128 stands for zero in the data rows.
Here are some numbered points:
[138 147 099 096 139 139 159 105 116 142 130 136 112 131 126 135] 0
[145 102 159 131 151 150 117 108 175 159 139 144 128 104 141 176] 1
[131 128 125 149 120 130 121 138 125 130 131 101 108 115 147 113] 2
[126 132 115 122 132 143 132 135 130 125 113 124 123 131 126 122] 3
[076 112 189 096 125 109 120 192 132 154 121 199 170 089 113 118] 4
[126 114 120 115 118 110 129 141 124 112 112 106 106 115 103 113] 5
[156 137 184 169 143 125 107 190 071 102 136 190 144 163 198 101] 6
[145 107 131 123 139 144 121 142 081 126 113 150 104 137 133 156] 7
[154 142 092 067 141 124 167 098 095 157 139 123 106 138 098 125] 8
[109 093 124 124 119 131 145 137 088 125 113 137 107 128 105 144] 9
[142 139 130 148 128 121 119 125 115 126 151 120 130 143 145 111] 10
[129 126 162 135 135 163 112 143 129 125 135 163 143 107 164 142] 11
[149 113 167 123 148 193 120 133 115 176 163 196 127 113 180 163] 12
[125 146 118 112 117 145 116 101 188 118 111 127 138 187 092 163] 13
[144 176 127 132 132 118 109 111 122 124 135 132 156 138 136 114] 14
New points follow, each followed by the numbers of its three nearest points above by angle, seen from the average point of the numbered points, nearest first.
[106 116 156 115 131 119 129 165 137 146 131 154 138 107 121 133] 4 11 1
[138 090 131 144 111 097 107 126 152 122 119 138 141 087 138 155] 1 5 2
[118 109 109 096 141 157 106 108 218 082 086 108 130 203 069 141] 13 3 5
[206 131 127 176 175 120 080 142 107 073 056 123 163 115 175 115] 6 14 10
[111 108 141 131 135 161 130 119 112 134 138 147 117 122 146 160] 12 1 11
[126 119 140 119 137 137 126 141 143 130 137 136 127 137 129 127] 13 1 3
[145 118 132 126 135 133 118 136 125 124 131 142 123 132 131 131] 5 10 7
[130 128 126 127 126 125 128 129 126 128 123 126 126 124 126 128] 5 3 2
[133 133 106 105 125 112 156 123 108 146 128 113 100 128 106 123] 8 0 5
[130 128 120 116 128 117 139 118 118 133 130 125 122 129 117 133] 8 5 0
[017 069 163 113 050 176 068 141 255 084 098 071 144 145 077 118] 13 3 5
[141 120 161 151 144 142 093 124 166 123 125 122 139 134 145 129] 1 11 13
[118 144 115 124 146 106 138 098 080 150 129 100 138 138 117 153] 8 0 14
[085 138 162 136 113 112 133 137 174 150 154 128 153 080 151 117] 4 11 1
[150 120 132 119 137 120 131 129 133 122 104 116 121 115 126 134] 5 3 2
[111 116 118 121 121 138 136 132 111 121 134 141 133 131 123 143] 9 5 3
